[128 103  95 136 108 163  75 124 120 147 131 162 144 128 147 129 131 132
 174 162 146 147 151 140 159  99 107 175 120 111  93 122]
[179 166 125 139 129 125 133 116 174 132 114 142 127 132 137 167 139 138
 115 105 142 152 141 198 152 128 116 120 118  71 104 116]
[139 122  84 131 180 115 117 156  98  79 120 107 127 107 124 113 134 184
  91 119 131 153 153 125 110 182 143 140 121 140  96  91]
[143 131 119  90 103 179 159 155 143 105 121  75 121 150 106 169 109 162
 124 144 120 133 138 145 150 123 139  74 111 149 116  74]
[134 124 129 156 122 129 113  94 119 143 109 151 171 115 123  99 127 111
 121 116 140 156 161 160 151 157 134 140 107 116 202 120]
[104  96 142 154 103 136 121 108 124 145 116 144 114 117 153  91 149  84
 141 140 144 141 147  94 137 127 135 177 128 145 189 161]
[149 122 119  87  93 184 157 147 132 115 110  67 117 154  96 139 128 143
 133 127 112 132 137 117 165 145 150  91 118 169 126  95]
[150 162 113 104 176 118 118 165 125 102 125 113 142 133 119 141 123 192
  94 137 132 128 132 134 138 160 133 100 131 115  73  75]
[129 161 125  89 140 106 155 161 131 117 150 110 142 140 116 171 112 180
 113 108 129 141 117 139 116 121 126  78 118 103  59 101]
[122 104 155 154  82 140 104  91 115 169 108 145  96 121 137 101 135  80
 162 138 142 129 132  95 132  97 120 169 133 131 188 154]
[131 154 119  88 159 102 146 172 131 110 129 129 122 134 115 150 100 152
 125 109 126 136 124 111 106 117 105 104 134 120  55 122]
[ 88 117 127 119 122 122 120 122 135 164  99 148 108 121 143 108 137  61
 157 130 136 123 155  78 101 120 125 185 144 157 161 147]
[147 158 133 103 134 137 151 138 122 112 130 106 159 131  99 161 116 188
 102 109 118 134 123 160 143 129 133  87 126 137  78  87]
[140 134  99 130 176 117 129 154  96  96 108 121 129 116 137 138 136 186
 100 127 129 132 146 130 118 165 155 122 149 147 103  72]
[132 171 171 140 168 117 173 143 146 144 108 129 126 121 106 107 137 109
  93  82 137 114  91 177 137 152 144  93 119 134 193 138]
[135 152 141  92 116 103 137 129 139 134 147 132 143 136 126 162 104 136
 146 103 128 144  94 152 126  78 114  68 116  95  90 138]
[ 91  97 123 127 121 152  89 107 126 147 117 152 155 105 125 103 152  93
 168 145 147 141 135 106 148 105 139 191 126 133 161 144]
[ 92  88 124 145 121 138 116 110 125 167 107 160 100 119 155  93 139  74
 151 125 131 111 157  91 126 135 131 177 130 157 177 170]
[ 99 124 138 159 161  90 102 105 116 144 139 188 142 110 148 101 136  92
 131 128 138 128 119 126 121 130 119 162 134 104 127 177]
[143 148 126 126 162  91 133 144 127  94 150 142 147 136 118 150 127 172
 105 123 128 143 105 168 110 117 110  88 138  85  84 115]
[153 149 116 128 154 128 145 132 141  91 158 104 161 125 114 177 128 172
  98 115 117 126 117 188 161 143 121  65 111  81  97 110]
[160 141 112  82 114 153 138 153 151 101 146  89 143 142  99 186 108 170
 104 132 118 138 119 158 150 127 133  85 113 131 108  98]
[ 96  96  85 124  83 121  86 108 111 104 146 120 112 115 141 147 118 147
 125 169 137 135 155  92 119 120 121 143 133 114  74 119]
[111  83 138 148 110 150 114 105 124 154 117 123 113 119 170  91 129  82
 145 128 136 119 153  99 151 132 137 170 136 146 180 159]
[147  96 114 103  94 171 141 135 138 127 102  71 103 150 108 140 123 142
 147 148 120 130 152 106 138 138 161 133 122 168 160 113]
[113 112 117 162 122 123  85 101 142 157 103 141 103 123 133  83 139  68
 157 153 123 132 151  96 100 120 143 183 128 159 190 160]
[137 150 132 129 176  67 143 152 123 105 171 146 147 121 138 136 117 157
  94 121 134 143 107 154 122 123  97 105 133  98  71 151]
[142 162 120 124 165  91 124 121 137 107 162 159 165 133 130 147 113 174
  95 102 135 138 103 155 113 124 112  88 128 105  65 132]
[123  97 124 108  84 181 136 128 133 129 102  66  96 135 102 135 141 126
 154 142 116 125 159 112 168 136 146 136 121 184 170 122]
[131 143 113 144 115 133 121 102 114 112  97 101 169 116 102 129 132 161
  72  97 159 126 139 140 171 143 154 105  93 121 190 134]
[159 141 107  84  98 171 147 145 132 103 127  70 122 142  97 153 115 170
 130 136 113 119 137 132 156 121 151  83 122 176 114  82]
[122  90 119 152  94 158  99 111 124 169 103 132 106 103 159 111 138  98
 156 149 122 132 137 104 141 132 126 175 135 151 171 162]
[144 114 142 112 118 159 155 186 113 165 155 139 141 146 101 100  94  92
 137 120 106 149 128 145 111 137 103 140 168 118 103 102]
[159 129 122 107  87 190 159 150 130 145 104  69 118 139 110 134 119 148
 118 141 132 132 166 126 163 142 155 118 116 179 138  94]
[141 116 117 114  92 190 128 119 132 127  91  97 111 131 115 124 135 101
 142 149 119 128 151  95 151 148 150 148 113 159 173 122]
[156 136 138 144 129 121 131 124 111 101 158 105 158 139 134 132 127 182
  98 150 121 119 103 191 150 157 132  91 115 107 115 112]
[ 89 106 131 163  98 137 108  97 121 143 118 169 106 121 142 106 132  78
 150 147 130 118 152  77 119 125 131 181 128 126 155 162]
[162 160 103 119 101 110 122 153 149 120 152 130 129 130 141 174 113 141
 107 155  94 137 155 148  94 144 100 102 149  94  45  88]
[142 164 165 148 151 119 121 134 113 129 111 115 143 167 108 138  88 109
  97 143 125  76  94 135 165 153  81 128 137 121 117 113]
[126  91 121 116  82 183 143 125 129 129 108  79 118 141 124 111 118  90
 152 156 139 119 157 106 139 140 138 150 109 175 171 105]
[163 131 105 128 103 165 136 173 113 136 147 114 161 132  97 113 106 124
 110 146  97 140 141 134 111 146  99 109 145 101  95  84]
[143 138 153 115 172  88 193 150 119 123 138 141 126 139  93 122 112 136
 111  76 149 115  94 172 143 125 129  91 128 143 125 109]
[137 109 132 100 151 123 146 181 108 161 152 159 130 155 109  71 127  81
 138 123 122 115 114 142 104 105 114 141 149 132 109 102]
[163 145 123 107 129 113 157 154 135  91 164  93 139 153  99 162 122 179
 108 116 129 140 105 155 141 119 122  78 135 133  87 111]
[148 172 185 146 146 113 118 134 120 133 133 119 152 168 132 167  99 116
 127 131 123  98  83 141 154 136  88 124 125 106 103 113]
[128 143 104  96 105 113 166 149 142 118 153 116 130 112 123 158 136 141
 137  86 128 156 120 153 116 100 127  84 124 110  95 156]
[ 97 129 172  96 169 116 153 150 114 164 141 178 134 126  92  77 137  72
 125 109 111 147 104 138 153 142 142 137 126 156 141 110]
[129 107 106 103  82 177 151 152 143 124 115  62 110 137  97 138 110 126
 152 143 116 144 143 119 162 120 146 116 115 179 166  98]
[103 161 120  97 115  92 129 136 115 103 146 124 127 120 120 158 151 154
 111 138 106 100 154 104 118 128 124 116 142 142  70  87]
[125 159 124 105 147  72 126 121 131 117 144 134  80 148 160 139 154 129
 152 130 102  95 146  82  98 120 124 107 140 150  66 132]
[135 134 129 132 185 126 120 151 115 103 129 133 159 151 109 144 119 169
  87 137 130 121 110 154 130 164 129 108 128 126  83  79]
[110 140 120 155 163 101 124 107 134 101 102 113 138 121 133 154 124 174
 109  97 150 134 121 157 156 115 148  88 108 123 174 149]
[134 124 125 120 156 115 147 151 114  91 134 125 147 127 110 147 132 172
  89 131 131 139 132 163 104 146 135  97 115 112  75  97]
[182 143 140 135 105 132 135 134 122 143 142 113 139 139 124 161 107 176
 108 133 118 155 123 186 110 143 105 102 124  85  70 106]
[ 99  99 139 142 114 150  94 107 117 150 100 145 121 115 137  80 134  85
 153 148 137 141 155  93 122 117 153 191 140 145 187 174]
[160 121 108 108  89 175 162 142 131 104 128  63 121 124 100 147 118 126
 133 135 131 118 155 110 157 134 147 126 121 167 155  90]
[117  82 100 122 106 129 141 128 155 126 125 129  81  93 161  98 155 132
 142 126 138 174 177 107  92 132 168 142 136 153 128 157]
[123 123 117 122 120 151 132 156 113 103 152  61 160 127  95 164  82 170
  81 138 133 131 109 115 106 135 127  99 135 111 109 115]
[132 105 102 130 165 132 141 151 110  86 140 103 134 129 106 135 156 189
  96 141 100 144 166 143 114 180 150 117 137 135 100  86]
[152 154 125  93 128 106 159 164 138 102 154 111 132 137 112 161 122 179
 111  99 124 150 104 171 133 104 122  70 131 101  74 140]
[112 140 131 137 103 146 139 104 104 121 136  77 172 129  81 116 112 158
  68 146 133 121 138 103 148 145 153  88 128 147 187 118]
[118  84 116 151  90 160 130 112 143 148  99 107 115 122 139 102 130 103
 158 152 128 137 162  94 135 133 156 179 142 152 177 151]
[ 92  70  99 135  98 168 122 112  88 126 135 104 145 125 102 123 104 158
 107 153 133 119 119  63 123 125 130 160 120 144 130 135]
[104 114  86 114 119 143 102 118 111 121 146 131 129 121 141 156 145 131
 142 173 119 113 159  70 106 106 117 171 144 138  69 105]
[142 164 114 134 114  71 104 118 168 126 127 127  98 127 178 151 155 115
 161 141  97 119 151 135 119 133 152 133 118 108  73 116]
[138  80 135 152 106 165 112  76 110 164 126 139 133 121 159 105 144  77
 130 151 132 112 136 121 139 142 143 160 120 124 188 142]
[123 153 111 121 126 103  91 111 128  89 132 135 165 124 127 154 151 156
  94 151 124 130 152 131 160 143 147  93  91 129 146  94]
[ 62 102 103 104 144 120 126 124 108 103 142 159 122 119 118 133 144 133
 150 117 141 101 110  83 145 120 141 138 122 157 139 146]
[140  84 140 159 108 162 129 128 140 171 120 143 115 135 140 105 111  70
 183 128 128 145 113 120 127 116 114 174 148 135 122 165]
[116 145 124 152 176  80 107 115 122 135 149 193 138 104 161 111 120 128
 124 119 132 121  96 149 100 120 108 131 149  78 113 172]
[121 109 123 126  69 173 141 109 132 170  87 119 107 126 117 122 136  90
 155 135 130 126 146  93 150 133 177 157 106 176 194 130]
[125  88 119 132  77 167 136 125 134 146 103  87 108 118 110 113 137 105
 145 146 132 120 149  96 134 131 156 126 125 153 174 113]
[ 92  96 138 129 112 129 110 124 128 142  98 145 113 120 149 103 127  90
 156 132 133 117 140  82 109 109 140 192 119 157 165 143]
[104 120 124 171 129 120 105 104 135 146 136 186 117 116 145  98 150  84
 148 137 129 127 126 101  95 131 112 170 146 112 164 166]
[138 129 129  89 134 119 142 183 111 135 165 139 120 141 123 110 109 105
 115 148  86 102 123 123  86 142 108 114 168 136  62  90]
[144 169 145 110 122  97 143 131 127 119 139 127 135 125 122 172 101 156
 130 102 129 133  90 159 139 108 115  77 108  85  88 130]
[102 138 142 151 157  90 103 118 130 151 132 201 131 109 149 116 139 101
 138 126 142 123 130 132  91 126  97 152 143 102 132 163]
[ 99 152 147 152 176  82 105 116 134 128 154 179 159 137 150 110 115 137
 130 111 124 134  95 148 113 120  91 143 146  88  94 146]
[177 138 135 123 130 112 134 120 120 100 164  97 147 143 114 153 115 189
 100 118 128 124  99 196 149 128 116  92 116 107 103  88]
[171 125 124 167 124 128 116 123 130 109 155  99 172 133 117 138 128 160
  85 144 106 113 123 173 174 138 123  72 106  99 113 111]
[114 167 110  79 168  88 144 171 135 125 111 149 121 134 104 156 105 153
 124  95 132 142 140  97  92 123 125 120 137 125  84 133]
[148 162 134 120 171  91 142 143 132  85 151 126 152 141 116 163 107 167
 108 120 137 138 102 152 105 119 121 104 120 114  68 131]
[162 122 134 170 123 155 116 101 103 101 158 101 165 153 134 140 133 160
 100 151 131 118 115 179 159 140 135 103 107  96 147 105]
[109  88 127 136  86 171 134 116 133 161 108  98 108 123 131 103 138  92
 151 150 126 118 145  89 127 128 154 157 132 170 171 136]
[126 126 121 121 174 145 111 160 120  87 125 110 145 141 106 130 115 174
  80 142 114 119 142 129 140 184 143 139 142 142 102  68]
[125 158 120 128 182  94 112 145 111 117 161 161 160 140 128 160 112 167
 123 119 119 132 106 160 124 115  91 112 144  89  80 136]
[ 91  94  87 126 115 148  99  96 115 115 124 124 140 110 138 130 136 146
 165 163 163 131 137  78 153  99 140 186 118 141 138 135]
[104 134 122 101 140 114 142 156 130 155 111 147  89 123 108 116 108 107
 167 104 137 130 145  75  88 104 113 146 155 160 105 145]
[148 158 126 106 139 113 155 148 150  91 143 124 142 139 110 149 113 189
 106 110 123 145 128 161 136 117 126  71 126 105  75  98]
[147 109 112 112  76 176 154 127 139 127  88  77 110 145  97 139 133 142
 136 132 129 131 144 111 168 132 146 125 110 163 148  94]
[129 105  73 118 138 142 163 149 149 111 145 121 113  87 132 118 154 178
 113 105 140 152 172 136  92 147 167 111 138 144 103 119]
[125  82 133 168 117 154 126  97 127 160 126 130 127 120 159  97 141 112
 135 152 123 124 137 145 137 118 150 153 121 134 215 145]
[142 138 116 144 140 101 128 106 143  80 134  95 140 130 127 177 126 195
  81 113 163 122 118 152 149 104 138  88 111 118 117 115]
[124  86 132 180  86 169 149 134 136 101 128  52  85 122 129 159  84 178
 131 132 123 102 105  92  86 123 116 138 155 139 140 142]
[114 110 105  90 123 123 112 161 129 136 133 162  99 121 144 113 145 103
 156 155 110 122 136  94 104 122 121 176 171 148  75 129]
[125  92 117 124  86 172 140 120 137 146 101 110 100 114 129 114 130  76
 157 139 129 130 152 101 165 130 151 158 117 164 191 116]
[111  67 139 150 104 187 113 148 101 134 126 105 144 121 107 120 106 151
 144 117 153 125  98 116 143 138 119 171 127 119 161 150]
[111  98 139 135  97 146 103 102 133 141 107 141 106 111 143  81 151  78
 150 149 118 106 154  97 121 131 130 158 137 142 177 160]
[105 146 140 152 168  57 102 138 131 141 146 186 133 106 149 121 139 117
 126 115 126 129 117 147 111 110 102 132 145  93  98 160]
[110 143 139 147 183  91 101 123 122 128 144 190 140 125 171 120 124 110
 114 106 132 119 112 137 112 120 102 147 132  81 118 161]
[136  98 146 124 177 141 179 131 107 109 130 108 122 143  86 142  85 156
 103  67 161 130  87 156 141 113 142  86 115 140 173 143]
[ 93  96 127  95 174 127 174 146 114 125 157 142 125 168  97 120 109 155
 134 100 138 103  68 121 145  99 136 136 137 162  98 149]
[ 83 124 125  99 158  97 149 155 103 116 164 138 102 144 118 128 118 144
 136 144 115 103  90  94  91 122 112 129 149 151  65 144]
[155 145 130 101 148 105 154 149 133 100 149 101 137 138 102 165 113 169
  95  93 123 139 124 142 121 121 120  71 100 110  70 112]
[125  76 117 120  71 189 140 129 110 134 100  87 114 128 114 112 125 111
 146 143 121 126 156 105 150 138 161 154 128 182 167 117]
[137 148 163 151 148 123 101 110 124 147 102 118 155 164 117 135  97  88
 148 129 118  76  83 110 160 128  89 131 108 106 144 137]
[125 110 104 160  82 203 134 113 122 128 152  70 153 133 106 127  85 145
  88 141 106 115 140  86  92 136 115 129 143 130 152 136]
[134 164 132 112 174  99 136 148 133 100 144 145 141 131 126 148 121 167
  99 109 141 144 103 160 120 132 123  96 135  95  58 110]
[128 185 169 115 149  79 156 138 128 113 139 131 105 124 142 108 168  95
 110 105 113 103 139 111 126 129 169  82 131 167 157 127]
[158 127 143 153 105 157 124  90 125 107 152 104 168 118 125 120 154 149
  99 159 136 120 102 190 176 140 142 119 126  98 170 131]
[129 152 161 132 124 107 138 113 134 138 141 128 143 150 135 140 115  94
 137 118 113 122  87 146 140  80  86  86 118  95 124 161]
[104 111 131 150 115 134 114 108 131 164 116 129 102 103 142  89 152  68
 149 140 136 125 143 112 141 116 128 192 133 139 177 154]
[137 108 133 130 107 132 118 114 121 153 108 174 143 121 115  86 133  50
 146 156 126 146 159 127 130 143 144 175 136 143 170 128]
[101  94 132 155 121 126 112 110 136 167 123 145 111  99 147  96 139  65
 163 129 124 121 145 100 117 118 133 186 135 147 187 172]
[159 109 148 127 109 134 128 149 127 165 129 144  85 137 151 102 113  71
 155 148  90 132 140 119  91 147  92 158 158 144 104 118]
[ 82 118 126  96 127 126 129 129 127 149  90 163 102 134 138 106 119  75
 177 135 130 119 150  66 103 118 125 173 150 156 160 155]
[122 136 159 116  93 124 125 115 134 157 155 138 125 118 132 131 120  80
 181 113 132 154 107 125 133  65 103 117 112 112 150 198]
[127 158 141 135 165  84 127 126 121 111 163 168 132 126 145 142 111 161
 129  95 126 139  97 140  99 130 103 112 135  73  79 136]
[125 165 146 129 173  77 125 141 122  97 151 180 154 127 128 142 142 156
 111 113 124 136 115 163 118 116 113 102 134  76  71 143]
[109 117 118 160 150 110  86 104 106 161 132 177 138 106 175  96 144  74
 139 126 133 131 130  97 110 110 106 148 144 117 131 167]
[ 93  90  96 121 117 155 108 119 101 133 118 124 139 124 118 117 139 157
 161 161 137 103 110  81 135  91 134 169 124 156 118 141]
[180 155 127 159  74 140  86 119 159 129 110 115 127 120 154 131 127 132
 117 151 116 180 173 171 137 132 113 119 110  78 122 120]
[172 115 139 172 108 157 133  83 114 123 140  92 169 127 137 119 129 144
 115 144 130 126 109 166 184 148 138 106 119 111 164 129]
[130 165 135 116 167 107 130 145 136 101 168 158 138 132 121 160 107 145
 113 107 142 126  92 186 111 121 101  88 127  78  73 125]
[108 111 146 174 135 155  97 116 128 158  88 127 130 123 149 111 129  75
 129 150 127 117 143 108 128 138 134 183 140 149 184 133]
[114 120 148 168 136 145  96 111 122 151  81 134 118 130 120 110 130  83
 139 185 126 105 139  96 151 152 121 175 122 143 157 125]
[198 132 158 152 145 134 149 161 145 160 131 140  90 139 135 142 112 112
 151 110 121 140 103 184 129 136 111 126 145  91 113 145]
[148  99 159 137 133 180 126 138 133 168 128 156 120 137 123 121 101 106
 165 122 136 158  83 163 136 121  98 174 138  92 112 141]
[ 97 111  85 145 140 126 113  88 136  79 109 121 126 125 136 143 139 183
 142 140 160 121 102 105 154 103 135 136 110 132 140 164]

[152 139 130 140 137 133 139 120 103  95 166 101 155 156 116 168 154 180
  93 120 124 123 108 192 169 138 127  87 119 109 116 121] a
[145 149 109 131  80 127  82 126 127 119 164 123 168 102 131 132 148 128
  90 179 103 136 188  99 143 145 132 118 125 112 130  94] b
[167 104 149 174 116 155 103 112 113 128 148  96 153 122 112 121 156 139
  86 148 128 113 114 187 173 148 153  97  98 121 165 116] a
[141 160 160 101  96 106 147 108 156 130 150 123 160 157 129 160  90 143
 131 105 127 140  69 141 140  99  98  93 109  87  96 138] c
[133 106 133 130 142 169 160 168 134 145 128 138 113 153 136 130  94 109
 163 140 126 139 100 123 125 116  86 183 163 118  99 157] b
[ 83 135 136  97 147  99 140 130 131 143  91 144 110 127 123 141 114 104
 181 139 126 148 150  53  86 119 124 142 149 148 118 133] a
[159 159 128 123 152 116 129 138 124 103 157 109 145 142 108 170 120 185
 103 107 142 127 103 150 121 134 118  76 117 124  75 118] d
[149 143 135 116 150 138 141 164 132 107 150 126 126 131 103 172  93 162
 101 119 138 127 117 154 123 137 118  83 119 106  90 106] d
[127 163 125  88 163 105 160 152 111  97 126 123 142 150 122 167 107 178
 117 110 128 137 114 147 125 120 111  93 122 106  77 103] a
[165 101 160 155 105 154 142 160 139 151 129 125  96 133 140 124  85 120
 151 106 122 131  94 139  97 129  99 158 158 113 119 147] b
[126 144 141 109 101 119 145 121 145 140 160 140 155 133 132 158 105 116
 163  91 128 138  96 152 128  88 103  83  92 103 108 157] c
[150 144 139 109 157 113 147 151 135  87 159 112 157 137 107 173 136 175
  89 119 141 115 104 166 136 134 118  78 125  87  87 107] a
[126 177 135 112 171  83 135 140 147 120 117 190 110 140 138 142 176 103
 149 107 109 122 133 160 134  94 128  98 145 118  81 136] b
[148 162 130 101 156 104 150 154 127  93 161 109 143 140 102 177 114 176
  94 107 142 130 117 167 142 122 113  88 127 109  88 105] d
[151 158 113 118 150  99 141 151 119  96 153 116 147 141 110 150 124 164
 112 103 121 110 112 150 113 125 112  81 121 112  67  96] d
[120  98 143 170 109 165 109  92 114 135 106 140 117 134 150  98 150 108
 133 161 137 118 152 110 136 134 144 152 118 152 213 140] a
[140 169 113  94 165 103 145 159 141 102 136 119 145 125 119 170 102 149
 120 105 111 130 126 160 134 114 119  84 125 111  59 113] a
[167 157 127 160  80 120 110 122 138 124 135 102 135 111 150 130 150 118
  72 144  91 146 179 130  98 181 128  87 137 108 131  82] b
[132 137 144 160 160 139  95 136 107 130  99 122 144 170 124 125 129 113
 122 150 125  72 126  95 169 176 104 170 132 140 152  86] c
[128  82  80 115 152 150 148 144 110  97 108 118 130 114 146 116 154 163
 124 137 142 140 178 102 110 171 173 161 144 143 143 117] c
[151  91 135 172 112 151  97  95 108 132 152 101 151 133 132 111 156 125
 121 153 125 119 124 183 185 155 136 120 129 123 187 130] a
[145 104 130 127  76 184 138 146 142 125  97  70 112 146 105 117 125 123
 130 159 113 125 150 104 165 138 140 137 131 179 166 109] d
[126 109 140 139  68 173 139 112 130 153 103 121 106 111 131  90 139 102
 149 151 132 135 168  88 146 126 165 164 116 158 178 142] d
[163 142 123 124 165 106 140 150 136  96 169 115 152 136 114 174 118 184
 106 112 119 110 115 172 143 129 132  73 118  85  80  96] a
[159 176 163 136 151 121 130 125 140 108 161 112 158 159  97 163 100 135
 106 112 121 113  84 156 154 115 106  96 116 107  93  93] c
[160 110 125 104  98 186 162 159 132 128 117  50 115 152 107 139 125 151
 134 150 113 123 144 112 168 135 146  90 100 157 140 115] d
[ 97  92 138 134 148 189 145 125 111 148  98 142 153 125  80 102 122 101
 129 104 162 142  99 134 165 118 131 172 129 126 181 155] b
[105  89  95 116 109 136 130 111 135 125 104 145  95 102 145  98 165 144
 147 130 140 153 175 126  98 125 170 149 121 157 147 139] c
[ 95 114 149 169 140 133 110 101 117 167 128 169 122 112 136  81 134  80
 151 145 130 128 129 111 106 108 129 170 134 118 179 168] d
[ 67  73 117 144 114 186 110  94 105 117 109 116 139 108 106 127 116 139
 122 148 167 125 130  85 155 115 125 189 121 126 175 148] b
[100  98 135 162 132 115 104 110 111 155 114 157 115 102 165  85 127  90
 152 117 128 117 150 106 120 120 130 176 133 125 162 167] d
[136 153 122 147 170  74 124 114 116 109 159 183 146 129 134 145 131 143
 106 103 134 134 114 142 115 102 108 117 124  72  82 165] d
[104 158 138 156 155  62 109 122 117 131 149 177 154 124 152 126 126 124
 121 114 134 122 107 158  96 112 105 121 144  86  86 151] d
[125 111 103 155 163 154  90 152 111 114 100 119 125 123 126 105 141 134
 113 157 110 107 164 100 115 200 147 170 153 163 147  90] c
[154 155 139 115 167 104 130 138 127  94 166 108 156 126 122 172 117 182
 100 112 132 127  93 161 136 134  94  81 133 100  67 107] d
[104 104 136 159 130 126 102 117 118 152 137 155 101  98 165  88 146  91
 146 142 126 120 153 113 120 110 140 172 138 122 184 148] d
[113 167 121  76 164  92 144 164 146 122 127 131 108 125 130 157 106 140
 140 103 123 144 144 109  79 119 101 120 146 130  70 130] a
[111 138 132 131 182  64 138 134 136 114 146 159 147 136 124 131 119 160
 106  89 127 125 110 156 109 119  98 117 136  73  66 126] d
[128 147 169 167 140 136  97 104 115 155 108 120 141 159 117 118  77  82
 137 160 115  85  97 113 156 131  84 159 128 124 145 129] c
[112 124 115  96 145 129 112 125 109 162 144 163 116 132 134 112 140  80
 173 152 112 140 142  87 102 130 127 150 150 140  95 121] b
[140 113 121  99  85 173 163 137 145 113 106  61 116 148  98 138 123 141
 132 139 129 128 144 135 156 134 153 103 103 156 141  84] d
[169 130 122 144 125 132 131 103 124 100 157 109 163 149 120 142 110 179
 109 122 112 118 110 168 163 144 144  69 105 101  96 112] a
[149 180 128 142  94  90 111 112 152 157 124 138 119 131 162 108 159  75
 139 141 122 120 173 117 115 140 131 135 140 139 120 102] b
[117 166 129 105 141  72 131 140 144  98 153 102 128 141 120 142 130 144
  70 118 106 112 132 103 129 126 151  67 117 159 107 103] b
[152 168 163 115 139 107 132 126 141 128 156 132 133 158 114 162 108 149
 107 104 120 116  82 140 155  92  72  85 119 111  90 107] c
[139  87 151 135 148 161 139 125 136 164 106 170 139 134 109 106 119  98
 151 103 158 154 105 169 160 119 110 183 114 110 167 157] b
[104 107 163 132 145 130 134 112 131 152 101 129  71 131 140  97 144  95
 171 113 129 107 107  99  98 119 137 152 142 164 149 166] b
[ 94  96 135 154 122 133 111 113 117 159 121 119 116 102 143  87 150  77
 143 136 131 115 138 103 118 123 135 184 117 136 172 152] d
[ 90 135 116  94 142 102 147 148 134 145  92 153  99 128 138 117  97 108
 162 103 116 132 138  71  86 104 154 156 146 155  97 142] a
[ 80 109  85 141 104 150  74  82 115  93 134 140 170 106 129 137 137 157
 132 184 155 121 147  83 144 112 161 145  99 136 140 132] b
[126 142 146  85 152 110 135 164 125 158 146 178 122 138 114  89 158  80
 140 119 106 125 129 151 140 138 118 139 153 116  89  98] b
[113 162 119  93 160  78 161 174 137 131 116 128 105 140 113 162 107 133
 131  97 118 154 128 108  95 116 133  96 124 132  91 124] a
[146 148 104 103 136 121 155 150 118  99 167 122 141 118 130 149 127 189
  94 116 129 152 151 159 110 130 135  70 115 129  74 104] c
[106  95 136 159 145 108  93  99 129 162 121 182 111 107 149 105 132  87
 126 139 116 116 151 111 100 123 129 178 134 108 158 173] d
[111  93 101 132 108 183 134 137 106 135 150 109 140 133 112 111  98 134
 105 179 125 143 140  96 107 139 114 151 148 109 114 106] b
[103 119 126 125 130 126 128 133 126 157  95 157  96 107 126  89 133  78
 174 129 134 120 149  67  98 120 121 162 149 159 152 149] a
[142 171 158 133 156 106 144 151 143 176 133 150 123 126 105  82 143  69
 116 110  93 132 141 158 111 158 135 101 132 124 162 115] b
[151 151 170 130 145 107 169 156 115 132 124 109 136 137  90  93 128  86
  85  99 112 131 123 140 120 161 126  76 153 139 160  93] b
[118  96 141 115  94 174 155 166 114 149 149 113 150 131  94  83  94  78
 131 148  98 129 110 109 121 143 121 151 151 142 133 103] b
[103 152 125  90 162 110 151 185 137 132 116 138 115 125 106 148 103 128
 133 108 133 151 135  78  86 113 120 123 137 132  82 119] a
[152 167 133 116 136 116 147 133 132  83 148 110 152 134 125 148 113 171
  97 105 125 141 107 173 129 127 117  90 114 103  82  87] a
[140 111 112 171 160 134  96 117 103 123 107 115 109 121 149 109 159 133
 107 164 115 124 151  95 131 185 152 176 143 150 140  86] c
[148 145 120  92 110 159 149 134 131 108 140  87 133 153  90 153 120 169
 113 123 124 134 135 134 148 127 136  78 118 160 110  72] d
[109  93 127 155 110 174 104 104 133 134  94 118 144 125 121 142 102 139
 126 130 161 140 108 125 159 110 119 157 104 114 192 156] b
[151 166 122 107 140 116 149 147 133  95 146 106 146 146 104 172 109 187
 101 110 130 136 122 142 124 136 129  80 122 124  61  90] d
[123 130 143 118 161 122 153 158 104 133 137 142 159 136  68 119 123 132
  95  91 127 136  85 170 147 137 143 102 116 153 153 107] b
